grid =
[[-0.67  1.96 -1.49  0.85  1.00 -1.56  2.62  0.31 -3.80  2.82 -2.65]
 [-2.94 -0.05 -0.76 -0.88 -2.03 -0.52 -2.46 -4.02  1.01 -1.83 -1.73]
 [-3.30  0.00  0.41 -0.04  0.19  0.01  1.40 -2.10 -1.20 -1.78 -4.06]
 [ 0.27  1.55  0.83  0.27  0.33 -1.01  1.25 -1.48 -2.22 -0.36 -4.63]
 [-1.76 -0.01 -1.19  1.59  3.18 -0.16 -1.35 -2.83 -2.52  2.72 -0.13]
 [ 2.67 -5.06  1.92  1.01 -5.57 -2.05 -3.07 -2.14 -1.42 -3.45  0.47]
 [-2.40  0.39  2.94 -1.39  0.20  0.38 -1.45 -0.56  1.21  0.47 -1.47]
 [-2.38 -4.17 -2.10  2.05 -5.61 -3.00  2.00 -2.47  1.78  2.43  0.45]
 [ 1.98 -0.20  1.74 -0.71  2.11  3.29 -0.47  4.74 -0.10 -3.99  1.60]
 [-1.18 -2.00 -1.64  2.21 -0.36 -0.84  1.73 -1.60 -0.64  1.44  0.42]
 [ 1.92  1.64  1.88 -0.26 -3.04  2.26 -1.68 -1.69  2.76 -2.73  1.43]
 [-0.49 -0.26  1.23 -3.51  0.32  2.72  1.20  2.71 -0.28 -2.13  0.51]
 [ 1.12 -1.99 -1.54 -3.08  4.70  2.05  3.18  4.93 -0.82 -4.61  0.61]]
grid[0, 0] -> -0.67
grid[5] -> [2.67, -5.06, 1.92, 1.01, -5.57, -2.05, -3.07, -2.14, -1.42, -3.45, 0.47]
grid[:, 4] -> [1.00, -2.03, 0.19, 0.33, 3.18, -5.57, 0.20, -5.61, 2.11, -0.36, -3.04, 0.32, 4.70]
grid[2] -> [-3.30, 0.00, 0.41, -0.04, 0.19, 0.01, 1.40, -2.10, -1.20, -1.78, -4.06]
grid[12, 1] -> -1.99
grid[6, 8] -> 1.21
grid[2, 4] -> 0.19
grid[8, 7] -> 4.74
grid[9, 2] -> -1.64
grid[5, 6] -> -3.07
grid[6, 2] -> 2.94
grid[11, 1] -> -0.26
grid[4, 6] -> -1.35
grid[1] -> [-2.94, -0.05, -0.76, -0.88, -2.03, -0.52, -2.46, -4.02, 1.01, -1.83, -1.73]
grid[10, 3] -> -0.26
grid[7, 1] -> -4.17
grid[9, 8] -> -0.64
grid[11, 8] -> -0.28
grid[4] -> [-1.76, -0.01, -1.19, 1.59, 3.18, -0.16, -1.35, -2.83, -2.52, 2.72, -0.13]
grid[8, 6] -> -0.47
grid[3] -> [0.27, 1.55, 0.83, 0.27, 0.33, -1.01, 1.25, -1.48, -2.22, -0.36, -4.63]
grid[12, 8] -> -0.82
grid[1, 7] -> -4.02
grid[7, 10] -> 0.45
grid[2, 0] -> -3.30
grid[5, 3] -> 1.01
grid[4, 7] -> -2.83
grid[5, 10] -> 0.47
grid[9, 5] -> -0.84
grid[10, 1] -> 1.64
grid[:, 2] -> [-1.49, -0.76, 0.41, 0.83, -1.19, 1.92, 2.94, -2.10, 1.74, -1.64, 1.88, 1.23, -1.54]
grid[0, 7] -> 0.31
grid[4, 1] -> -0.01
grid[3, 6] -> 1.25

x =
array([[6818, 6862, 6716, 5846, 7442, 5932, 5240, 8524, 6327, 5174, 6127],
       [7810, 6788, 7158, 5539, 8135, 6814, 5917, 6948, 5599, 4694, 7637],
       [3813, 7523, 5229, 3544, 4715, 9162, 6559, 6625, 6819, 6278, 1874],
       [7089, 8040, 6326, 5566, 8801, 9941, 4804, 6853, 5968, 3547, 8839]])
Indices start at 0.
(0, 0): 6818
(2, 9): 6278
(1, 1): 6788
(3, 1): 8040
(3, 2): 6326
(1, 0): 7810
(2, 6): 6559
(3, 8): 5968
(1, 6): 5917
(1, 10): 7637
(0, 8): 6327
(3, 10): 8839
(1, 5): 6814
(2, 10): 1874
(2, 2): 5229
(2, 5): 9162
(3, 6): 4804
(2, 4): 4715
(3, 0): 7089
(1, 9): 4694
(2, 0): 3813
(2, 3): 3544
(3, 4): 8801
